Each row is where one point has got to under a steady rotation. How many ticks took it there?
The counts run from 0 to 144.
[115 131 118 127 146 126 161 137 166 121 151  82 165 111 131  66 115 103
 124 126  97 148 187 114 156 130 119 106  83  98 134 141]	118
[ 87 108 144 117 103 120 104 173 121 131 159 157 120 135 154  86 112 126
 165 153 132 110 127  93  96 144  75 118 117  65 117 126]	102
[114 136 175 139  95 119 123 127 117  75 175 133 136 164 157  96 135 136
  91 153  98 110 130 145 121 165 175 121 137  97 165 152]	93
[ 68 183  72 138 123 116 108 168 149 153 143 108 124 138  99 124 133 119
 146 122  91 125 127 137 136 159 134 100  79 146  91 126]	51
[135 145 132 121 116 161  90 162  83 104 162 137 154 106 114 105 158 124
 164 157 100 105 112  74 103 114 163 141 142 161 141 107]	68
[ 97 118 122 156 113 100  91 115 153 134 145  91 115 129 150 122 107 103
 189 156 112 157 123  96 178 134 142 108 108  78 142 168]	23
[106 170 159 176 134 138 174 123 159  87 142 111 153 136 123 130 124 121
 101 114 140 145 166 180 138 116  93  99  99 125 122 138]	115
[122 133 155 141 121 113 157 166 128 165 165 163 123 153 107  91 165 105
 131 101 123 129 113 157  90 132 156 100 102  71 170 116]	13
[139 134 156 114  93 167 118 138 103 105 140  82 143 148 106 146 193 120
 161 172  77 129  96 102 111 162 142 114 114 120 113 116]	128
[148 169 133 180 108 114 122 121 110 137 169 125 132 124  91 136 108 144
 167 160 111 156  61 154 137 157 135 100 147  85 141 135]	17
[120 137 130 135 127 106 142 167 126 176 182 154 122 143 106  74 139 119
 138 123 101 134 107 140 109 146 166  98 102  64 148 121]	14
[112 158 141 161 161 137 124 143 149 158 136 120 166 102 101 109  99 100
 183 101 153 133  98  98 139  72 124 101 134 148 130  95]	141
[ 59 111 134 177 114 116 127 148 138 101 115  98 123 150 171  82 112  93
 151 125 160 117 145 160 125 110 127 106 128 155 138 136]	28
[162 150 117 142 164 119 120 145  78 130 192 120 127 121 101  70  99 104
 154 151 111 124 128 121  79  93 129 125 114 141 165 116]	8
[106 108 137  96 112 148 107 172 125 125 141 138 146 125 131  62 160  96
 162 125  98  77 145  68 123 102 162 139 121 140 138 112]	66
[104 132 120 172 108 101  84 114 135 103 141  80 124 130 146 137  94 108
 182 172 120 164 123  88 154 133 137 108 115 108 152 164]	24
[102 110 172 171  99 137 125 171 117  82 151  93 131 108 166 107 135 149
 116 155 122 158 121  80 116 148 161 106 109 163 154 139]	32
[ 95 159 119 147  85 135 136 148 169 130 113 130 116 134  79 157 191 104
 152 126 137 154 145 109 103 158 117 118  76 109 147 133]	48
[111 138 159 130 102 115 122 152 106  83 176 145 138 165 168  74 111 134
 101 162  85  92 131 161 122 166 149 126 139  97 145 155]	94
[ 87 166 133 158 148 126 111 178 127 157 144 143 170 151 123 131  69  98
 155  92 128 104 120 107 121  91  99 107 107 145 118 100]	139
[164 131 186 166 157 165 128  84 142  99 175  95 140 122 134 119 132 111
 156 124 122 118 111 115 137  72 114 120 142 161 147 122]	2
[120 184 141 176 147 128 138 118 135  84 173 100 152  94 120 155 117 144
 127 147 137 177 146 149 139 119 102  94  98 146 100 142]	113
[119 156 174 157 101 108 138 134 152 106 143 131 152 124  99 147 140 119
 124  65 150 113 122  74 135  97 175  89  90 126 161 104]	144
[117 112 130 107 120 157 157 139 134 133 114  77 136 138 118  50 183  80
 166 130 104 106 123 138 124 136 130 109 120 111 110 104]	125
[111 129 127 119 102 156 168 139 128 115 100  79 150 151 110  53 161  89
 149 115 115  86 131 161 113 137 105 109 120 116 111  95]	124
[146 119 179 147  79 161 161 157 130 108 149 158 131 115  95 121 150 154
 134 153 102 146 136  85 141 131  87 133  86 100 148 148]	40
[107 127 181 172  87 135 136 174 109  75 156 104 135 129 158 111 122 168
 105 148 124 136 113 102 116 150 148 118 104 165 147 127]	33
[ 77 132 160 132 120 105 129 152 165 125 174 156 102 120 147 128 160 118
 138 109 148 140 148 130 115 133 117  87  67 110  89 129]	109
[ 91 123 124 125 113 113  98 172 109 134 168 154 114 116 151  87 106 129
 188 163 136 128 112  97 103 130  80 116 124  99  98 115]	103
[144 138 127 131 155 107 121 152  95 131 188 133 123 135 117  66 107  97
 145 131  98 108 150 106  90  88 125 124  83 133 166 121]	7
[ 99 134 150 172 100 117 137 107 165 141 125 132 119 172 131 122 117 105
 161 122 136 121 101 191 158 128 115 103 124  59 135 150]	20
[ 82  90 152 159 132 127 131 164 150 117 136  86 121 117 179  66 137 105
 150 145 138 156 134 113 133 116 164 110 120 154 142 132]	30
[106 105 183 133  91 152 128 158 130 110 135 160 141 147 161 110 142 127
 142 156 141 132 126 112 100 139  85 140 148  57 162 135]	100
[ 77 149 156 131 110 137 132 139 190 118 117 105 163 167 132 115 125 100
 102 100  78  92 147 118 174 151 144 118 105 129 135 146]	57
[ 88 139 181 165 111 135 136 139 157 101 141 153 112 117 131 154 175 123
 156 128 193 155 117 134 101 118  92 100 108 122 102 110]	107
[103 125 168 164  99 138 158 182  94 102 149 136 137 137 151  73 111 162
 114 126 113 105 129 162 132 124 106 116 112 171 109 128]	35
[110 181 130 163 156 116 123 137 132 101 187 108 130  83 124 140 119 146
 140 157 119 183 144 127 146 121 114  94  81 146  85 143]	112
[ 99 149 148 157 135 136 181 122 174 108 131 109 161 136 132 101 129 104
 104 105 127 136 184 168 147 117  98 100  87 102 127 138]	116
[140 161 138 144 105 171  92 163  79  98 162 154 152 109 106 124 162 136
 156 153 119 107  99 101  88 116 146 137 146 167 136 102]	69
[145 151 160 166 124 137 157 139 113 130 154 152 137 140  83 107 158 109
 134 131 155 145 110 161  63 116 138 114 129 106 192 105]	11
[160 155 129 162 158 133 129 138  81 121 173 124 135 112  87  86 125 113
 155 156 129 147 111 132  76  95 135 124 132 145 175 103]	9
[127 122 154 151 138 161 130 131 111 115 156 123 144 112 160  68 113 124
 165 185 113 144 104 156 141 125 108 139 187 107 137 139]	97
[ 87 104 174 120  88 132 117 164 130 122 146 163 129 145 158 105 125 125
 150 147 138 116 135 103  91 140  77 124 123  60 137 128]	101
